Look-ups in named tables: a row name and a column name give one cell, copied from the table.

nire
fields: gib, torev, gita, rideben
gug: [0.5, 59.9, -9.6, -31.4]
gof: [59.7, 1.9, -68.7, -39.9]
tizes: [1.6, 54.1, -8.7, -37.7]
zason: [16.7, 11.3, 13.5, 5.8]
zir: [25.5, 11.2, 11.8, -3.3]
lop: [4.3, 42.9, 4.3, -12.4]
vonubeg: [7.1, 14.6, 18.8, 13.8]
tafeka: [5.2, 25.1, 1.1, 2.6]
fef: [7.0, 33.6, -4.3, -17.2]
sef: [-42.0, -24.4, 27.7, 15.0]
gata: [17.9, 16.0, 7.1, 7.8]
vofu: [-19.3, -11.4, 23.6, 20.5]

lop, torev: 42.9
sef, rideben: 15.0
tizes, gita: -8.7
lop, gib: 4.3
vofu, rideben: 20.5
tizes, torev: 54.1
gof, gita: -68.7
gug, rideben: -31.4
gata, gita: 7.1
gof, rideben: -39.9
zir, torev: 11.2
vofu, gib: -19.3
vofu, gita: 23.6

tiku =
,pufe,sif,posa
pumola,3203,2876,2544
lebaruz,7449,7605,7940
molok,3729,2831,2505
lag,4135,2799,2495
mipimol,7907,2675,2600
lep,3464,2689,2536
vuvan,7771,7709,8041
zegoleb,7797,7516,7999

What is the pufe of pumola in tiku?
3203
What is the sif of pumola in tiku?
2876
What is the pufe of mipimol in tiku?
7907
What is the posa of mipimol in tiku?
2600
What is the posa of molok in tiku?
2505
What is the sif of lep in tiku?
2689
What is the pufe of zegoleb in tiku?
7797
What is the posa of lep in tiku?
2536
What is the posa of zegoleb in tiku?
7999
What is the pufe of molok in tiku?
3729
What is the posa of pumola in tiku?
2544
What is the sif of zegoleb in tiku?
7516
What is the posa of lag in tiku?
2495

gafalaz
          gime  tinakev
zupuban  71712    73447
vikez    76069    50082
sikek    27216    58252
buki     77825    30629
vip      38452    19045
ber      37211    32381

What is the tinakev of sikek in gafalaz? 58252
What is the gime of vip in gafalaz? 38452
What is the tinakev of ber in gafalaz? 32381
What is the gime of zupuban in gafalaz? 71712
What is the gime of vikez in gafalaz? 76069
What is the tinakev of zupuban in gafalaz? 73447
What is the gime of ber in gafalaz? 37211
What is the tinakev of vip in gafalaz? 19045
What is the tinakev of buki in gafalaz? 30629
What is the tinakev of vikez in gafalaz? 50082
What is the gime of buki in gafalaz? 77825
What is the gime of sikek in gafalaz? 27216

Table tov
       bos  led  dedu  pibo  diriv
zad    253   97    57   147     94
nakur  251  100    66   145    114
zila   241  105    86   136    152

dedu of zila is 86
dedu of zad is 57
pibo of zad is 147
dedu of nakur is 66
led of nakur is 100
diriv of zila is 152
bos of zad is 253
pibo of nakur is 145
diriv of zad is 94
pibo of zila is 136
led of zad is 97
bos of nakur is 251
bos of zila is 241
Which row has the largest diriv? zila

Table belelal
|  | fetisev | ver |
|---|---|---|
| reruke | -0.531 | -0.683 |
| mar | 3.533 | 3.241 |
| vimin | -1.195 | -1.362 |
| zof | 3.116 | 2.781 |
| vab | 3.878 | 3.586 |
| bobikem | 0.292 | 0.087 |
| gapi | 4.288 | 3.955 |
| tevuk | -9.189 | -9.224 |
| magat | 5.396 | 5.028 |

What is the fetisev of zof in belelal? 3.116
What is the ver of tevuk in belelal? -9.224
What is the fetisev of gapi in belelal? 4.288
What is the ver of bobikem in belelal? 0.087
What is the fetisev of vimin in belelal? -1.195
What is the fetisev of tevuk in belelal? -9.189
What is the fetisev of bobikem in belelal? 0.292
What is the fetisev of mar in belelal? 3.533
Row with the largest ver: magat

bigere =
cols = bor, fari, gupo, tisit, piliv, kegarib, lok, fes, doremi, kibu
gudi: [59.514, 35.301, 75.073, -76.153, 55.536, 18.776, 26.486, 39.579, 38.172, 49.307]
tagono: [48.417, 66.588, 79.133, 52.096, 65.152, 18.776, 84.779, 11.406, 56.048, 79.292]
zak: [4.030, -22.804, 22.287, 70.417, 9.862, 18.776, 89.263, 59.300, 41.151, 32.952]
fof: [34.546, -27.274, 26.347, 9.346, 14.670, 18.776, 93.747, 22.675, 26.255, 19.323]
lor: [59.514, 17.422, 66.952, -51.725, 50.728, 18.776, 75.811, 5.771, 38.172, 49.307]
rezib: [42.869, 75.527, 87.254, -15.082, 69.960, 18.776, -0.418, 67.752, 62.006, 76.566]
katile: [73.385, 75.527, 30.408, 9.346, 45.921, 18.776, -4.902, -5.498, 11.359, 13.871]

lok of gudi = 26.486
bor of tagono = 48.417
kibu of rezib = 76.566
tisit of lor = -51.725
lok of katile = -4.902
kegarib of tagono = 18.776
tisit of tagono = 52.096
fari of katile = 75.527
doremi of tagono = 56.048
Row with the largest bor: katile

